In the data rows, 128 means zero.
Here are some points, one per row:
[ 50 130 167 124 126 105 172 173 164  81 154  68 129 128 224  88 145 178
  70 105 120 150 154 141 101 132 195 142  55 190 157 136 165 175 117 110]
[142 135 125 125 117 118 163 166 118 111 156 120 135 132 184 153 179 153
 143 119  80 104 164 197 148 122 153 156  90 173 172 101 180 143 103 173]
[122 152 159 150  53 110 103 161 124 147 167 138 139  96 146 140 141 186
 129  52 102 138 102 144 119 138 146 131  89 164 188 119 118 158  92  96]
[ 81 117 161 113 159 114 166 157 146  88 123  63 116 139 189  74 105 172
  57  90 130 160 136 119  95 130 143 131  97 169 149 140 141 171 128 132]
[159 136 159 118 117 123  71 131 105 166 138 101  78 150 114  59 122 110
 105  93 143 123 105  92 124 123 104 153 187  92  82 130 161 108 166 144]
[108  82  95 143 158 129 139 136 112  88  50 170 168 135 118 148 153 116
 149 143 154 131 154  70 118  96  83  82 147 126 108 178 100 131 169 117]
[ 96 196 161 135  86 159 100 107 180 167 144 119 106 138 163 104 117 157
 163 138 149  98 114 125 143 170 197 156 158 135  71  84 170 114 164 101]
[ 64 152 149 110 161 140 179 112 201 100 102  75 135 133 172 104  79 168
 109 156 136 141 127 129 109 171 175 124 103 159 120 125 116 155 131  98]
[121 184 145 122  79 160 111  93 175 174 137 139 139  95 102 163  76 178
 151 108 123 129  70 147 140 181 166 113 138 145 144  76  78 122  91  76]
[172 104  89 151 157 118 162 143 111 119  66 167 174 147 151 142 151 111
 191 186  86  90 179 143 118 162  32 104 105 135 163 139 118 156 136 139]
[205 106 131  88 180 155 141 144 100 120  90  89  99 140 107 131 104 144
 109  91 113 120 115 150 136 129  36 131 187 126 145 112 131 120 120 213]
[ 69 124 145 131 139  92 169 152 147  90 174  74 123 133 189  89 130 131
  73 131 129 152 155 142 103 118 189 138  52 156 156 146 158 156 113 113]
[ 61 123 116 138 103 118 146 155 133  76 139 153 148 113 173 165 192 152
 131 117 149 135 158 137 152  70 217 130 105 164 128 146 161 129 136 123]
[174 130 115 141  83  97  87 103  95 177 218 155 119 100  59 145 110  75
 112 135 112 155  94 142 113 110 138 128  95  78 158 131  89 103  72 102]
[152 122 113 168  81  94 102 136 114 159  82 183 185 126 111 134 129 129
 176 129  96 131 120  87  85 169  32  89  93 124 179 159  55 166 123  66]
[121 150 144 148  86  94  83 127 117 170 202 132  99 138 153  85 170  93
 138 145 131 105 134 122 129 117 196 174 101  99  93 124 195 114 144 120]
[182 134 157 110 102 130  81 135 108 159 116 103 110 108  68 123  82 165
  91  37 116 158  57 108 110 137  53 119 175 123 157 133  74 132 102 135]
[121  94 118 104 163 149 126 137 106  87  68 115 119 130  92 148 133 130
  97  84 166 152 116  82 134  74  81 106 193 122  95 168 109 118 156 165]
[ 79 138 139 113 173 139 175 116 190 103  86  81 136 141 155  95  74 155
 101 155 141 142 129 108 101 174 130 111 112 144 114 134  97 157 135 106]
[196 100  78 127 160 117 146 107  88 138 208 152 118 137  88 158 141  39
 136 206 105 122 160 193 148 101 126 151  91  74 147 114 151  91  83 172]
[157 128 136 148  97 113  88 128 116 158  92 153 153 110  96 126 102 148
 147  91 109 135 101  98  99 165  54  98 123 121 165 129  59 149 114  93]
[169 122 112 148  84  95  92 110  93 173 202 166 135 107  82 142 121  94
 118 124 107 153 100 129 113 119 124 129  89  86 168 133  93 120  77  96]
[136 149 161 132 101 129  83 130 127 159 139 117  97 149 146  75 126 134
 132 109 134 115 111  95 124 141 134 153 169 114  82 119 166 114 168 130]
[107 107 107 124 172 106 158 106 134 113 192  93 118 142 109  93  90  59
  65 187 147 164 136 143 106 114 170 144  65  86 128 158 129 126 102 121]
[142 150 114 112 164 172 161 104 159 136  91 136 143 127 135 164 108 145
 178 179 109  84 142 177 156 178 127 123 137 151 131  69 126 123 114 147]
[138 166 124 100 161 189 164  94 172 136 107 121 130 121 135 169 100 162
 171 172 118  86 126 195 171 181 158 134 150 154 130  54 127 108 115 152]
[136 169 124 104 150 196 171  94 182 131 110 122 126 126 132 177  93 162
 178 174 117  95 127 196 175 184 161 130 161 155 130  53 134 115 107 151]
[ 68 152 117 104 141 174 151  98 169  99  88 140 139 115 112 187 119 150
 149 151 168 125 116 120 166 117 195 107 169 146  74 124 117 111 144 119]
[169 124 126 151  90 104  96 121 105 168 139 157 153 111  81 131 113 116
 132 111 106 143 104 109 102 137  74 100 110 109 163 140  73 137  98  90]
[127 128 123 135 114 119 163 172 127 110 150 130 139 127 197 149 180 158
 152 121  89 100 173 198 154 134 141 150  87 180 183 100 178 147 105 163]
[102 206 160 114  96 161 107  87 185 175 135 123 109 140 151 112 109 149
 171 148 149 102  99 120 146 181 200 155 175 125  59  79 157 113 167  98]
[143 168 125  90 151 189 173 100 174 136 102 122 132 125 132 178  95 158
 173 170 108  91 127 186 167 184 155 127 159 150 124  63 132 113 109 153]
[121  91  73 138 146 110 123  98  87 101 187 176 133 129  77 171 159  36
 103 193 156 151 148 122 152  45 178 128 108  71  97 175 133  82 120 138]
[107 115 132 113 181 118 158 114 142 107 156  74 109 136 120  87  78  90
  62 152 146 162 132 125 106 123 147 129  94 101 122 147 117 130 117 128]
[195 101 132  96 184 156 139 139  97 121  77  84  97 134 108 122 106 142
 111  84 114 114 117 148 138 136  28 127 191 131 145 105 127 122 123 214]
[172 135 162 115 109 140  83 126 113 160 107 103 108 108  76 121  80 172
  98  34 123 147  56 106 118 150  62 114 168 122 155 115  70 134 103 132]
[186 109 126 103 158 149 147 153 103 113 110 100 106 137 131 134 127 154
 117  94 112 111 133 168 144 131  71 142 157 148 158 103 146 130 117 193]
[172 135 118 140  86 101  91  95 102 179 216 163 127 104  65 148 106  87
 118 140 111 156  87 145 122 111 153 134  91  81 158 125  90 103  72  99]
[ 84 100 119 132 129 131 141 158 116  77  98 142 136 122 134 150 168 147
 120  98 158 140 149 105 143  77 136 115 142 152 118 160 136 138 149 137]
[188 107  85 124 158 119 141 114  94 135 188 151 129 137 102 160 135  43
 137 201 102 111 154 190 145 111 126 144  99  90 147 115 151  98  89 169]
[137 137 144 147 115 114  85 116 122 172 124 137 115 151 137  73 139 100
 153 140 136 103 126  92 111 149 114 145 145  98  83 132 156 119 177 112]
[ 71 144 116 118 137 169 152  96 173  94  96 147 148 114 117 184 128 139
 153 164 170 122 131 122 168 114 199 108 158 146  81 120 114 107 143 103]
[183 127 163 111 104 132  80 135  96 155 117 100 108 111  69 116  85 164
  90  31 121 153  62 104 109 135  48 113 173 118 161 126  72 126 101 132]
[192 103  84 126 164 111 140 100  87 144 197 149 113 133  89 159 136  35
 126 207 105 117 157 194 151 101 132 157  89  75 146 114 153  92  85 176]
[153 114 121 177  95  99  98 132 112 163  78 181 172 118 105 126 126 130
 173 121  99 123 126  83  81 168  40  87  91 124 173 148  49 160 115  68]
[153 147 172 115 118 142  79 131 123 163 110  87  85 147 127  63 108 142
 116  74 150 123  98  88 128 146 100 149 206 116  73 118 154 112 176 143]
[ 56 154 114 118 130 179 161 109 172  95 101 145 144 116 124 182 130 158
 152 150 168 122 127 130 166 112 212 112 161 152  89 114 121 115 142 109]
[ 60 129 125 127 114 128 149 149 137  74 119 143 142 109 157 164 180 158
 131 115 152 135 151 130 148  84 199 119 124 172 115 137 152 127 142 118]
[123  93 103 118 166 135 125 125 100  90 105 134 122 126  86 147 140 110
  94 111 164 150 128  90 137  66 110 109 177 107 100 165 117 103 148 154]
[187 120  99 113 162 132 149 109 109 143 173 138 120 136 102 165 130  67
 133 185 107 113 143 192 150 114 122 150 119  97 140 108 140 100  95 179]
[113  97  75 131 142 107 130 103  95 104 177 168 129 125  78 174 162  44
 113 189 156 147 141 132 148  41 178 125 109  75  93 173 133  91 123 131]
[125  97 157  88 197 144 149 144 135  97  78  34  94 145 132  62  54 160
  38  73 148 172 108  88  92 135  68 122 160 134 128 152 105 148 144 157]
[158 136 153 127 114 113  74 127 107 167 159 112  83 149 117  66 128  92
 111 108 141 126 111 101 124 120 118 152 169  87  79 128 165 100 161 141]
[121  99 166  93 191 135 154 144 138  93  88  36  94 144 128  59  64 148
  39  76 150 165 111  98  93 135  78 119 157 141 128 152 103 149 137 153]
[144 150 172 115 102 124  78 147 122 160 129  91  86 147 149  67 140 147
 114  63 138 120 111  93 124 133 112 160 178 123  88 132 172 128 173 149]
[ 58 146 116 123 138 156 148 109 166  91  99 149 143 115 131 180 149 152
 148 145 160 120 134 129 160 107 208 118 140 153  93 115 130 115 145 107]
[ 99 100 125 136 179 119 171 131 155 103  76 102 149 147 161  80  92 124
 101 163 135 147 150  87  76 157  83  99  91 134 137 163  97 167 148  99]
[ 87  94  90 157 143 133 151 126 129  83  55 188 184 130 121 159 158 106
 178 171 150 120 168  88 122 107 100  86 127 128 109 178 101 144 169  95]
[ 74 146 108 111 139 159 147 103 162  98 112 147 139 114 111 190 132 128
 145 169 164 131 122 123 161 101 199 116 157 132  84 131 122 107 139 117]
[135 128 126 172 100 104  94 136 123 159  92 177 145 157 155  68 152  94
 191 167 127 100 160  68  96 164  72 125 116 107  96 154 140 147 191  87]
[118 148 147 151  75  98  82 146 120 162 206 130 102 140 163  86 170 104
 133 128 128 117 140 129 128 113 187 174 106 114 100 123 204 122 153 119]
[156 135 155 129  75 113  93 153 111 151 146 114 125 105 120 128 119 187
 104  29 102 151  84 125 116 132 110 127 129 149 178 121 105 148  98 110]
[124 139 144 158  97 105  89 137 124 158 106 143 131 148 167  69 158 116
 165 135 124  96 145  82 103 154  99 137 128 115  93 137 156 139 183 102]
[122 176 146 138  77 149 114 101 161 167 126 144 142  97 107 161  84 178
 159 111 120 132  82 136 129 181 144 113 134 142 151  89  76 136  93  75]
[114  93 116 114 161 142 130 137 109  89  61 128 131 134  97 148 136 134
 109  97 166 144 124  84 134  82  82 101 186 123  95 169 104 121 156 155]
[193 108  87 117 159 118 145 105  97 145 198 151 124 137  95 161 136  46
 137 208 104 118 150 195 151 102 132 154  95  79 143 117 151  96  83 175]
[ 77 117  96 143 137 137 149 125 143  88  63 176 174 126 128 163 161 121
 167 168 149 122 154  94 134 104 134  91 129 142 103 163 110 130 155 104]
[120 144 160 142  80 106  89 148 117 160 186 119  95 143 164  81 161 122
 130 107 126 115 133 117 126 119 165 169 125 119  98 126 196 120 155 124]
[106 153 169 143  74 104  90 153 131 155 163 120 102 140 196  77 170 154
 136  91 121 109 135 115 133 132 178 167 126 143 110 122 199 133 164 119]
[125  90 121 107 163 146 126 136  96  83  81 119 116 128  86 139 129 119
  90  87 170 147 116  90 142  69  96 104 196 120  99 162 108 111 154 158]
There is one direction along which these points spread out most. Take the direction at right angles to it along which they spread out most. Go by this last direction. For each point below, how far along it does it lie, from 0 to 99? The average is 50, and the first point in the table lies past the average. One standard deviation of the points above along it is 16.
[174 128 121 136  88 105  88  97 102 178 202 154 122 102  67 143 102  97
 108 119 111 156  86 136 120 116 130 132 106  82 160 128  88 109  82 109] 21
[150 137 138 153  66 100 100 133 104 161 192 151 129 100 104 140 126 139
 116  87 106 151 103 143 117 121 134 134  85 127 177 130 108 135  88 102] 34
[183 120 121 101 169 164 152 132 124 128  81 104 121 140 123 141 109 146
 144 125 109 112 127 159 147 151  66 125 169 135 140 100 122 121 123 186] 46
[126 126 127 141 123 119 159 165 120 109 140 133 141 121 191 145 186 156
 153 129  80  99 169 191 148 139 140 153  81 177 176  97 177 148 109 161] 57
[ 86  92 114 150 174 108 175 140 160  96  61 120 170 151 159  72 103 116
 129 173 131 136 173  83  68 169  61  93  75 138 145 175  88 182 152  84] 59
[151 142 140 142  74  96  91 129 105 159 193 142 127 105 101 138 134 131
 110  83 104 155  98 142 115 121 134 130 100 123 175 125 106 130  79 104] 33
[ 95 108  93 127 144 123 132 107 112  95 145 156 130 122  97 169 157  85
 119 160 165 140 142 120 149  69 177 126 126 107  94 150 132  95 127 130] 48
[ 60 140 147 115 164 134 174 120 190  98 109  80 131 125 176  96  88 161
 101 149 136 135 137 126 105 172 175 124  90 161 128 125 118 162 137 102] 77
[ 91  76  79 165 152 113 140 133 117  91  37 195 186 135 122 149 175 100
 172 176 146 118 179  72 107 110  75  76 117 122 112 186  95 144 173  94] 51
[123 134 127 139 111 122 163 178 125 104 160 125 134 119 208 153 179 165
 150 114  83  97 170 203 152 125 162 159  82 188 185  99 193 150  98 161] 60
[148 124 142 150 108 118  85 136 119 158  95 138 121 157 154  64 142 113
 154 125 128 112 130  65 104 155  75 134 158 110  91 141 143 131 186 111] 48
[130 135 133 129 113 115 162 181 116 103 160 123 134 119 200 147 188 164
 145 115  81 103 171 202 151 126 163 154  85 189 181  94 191 148 103 161] 59
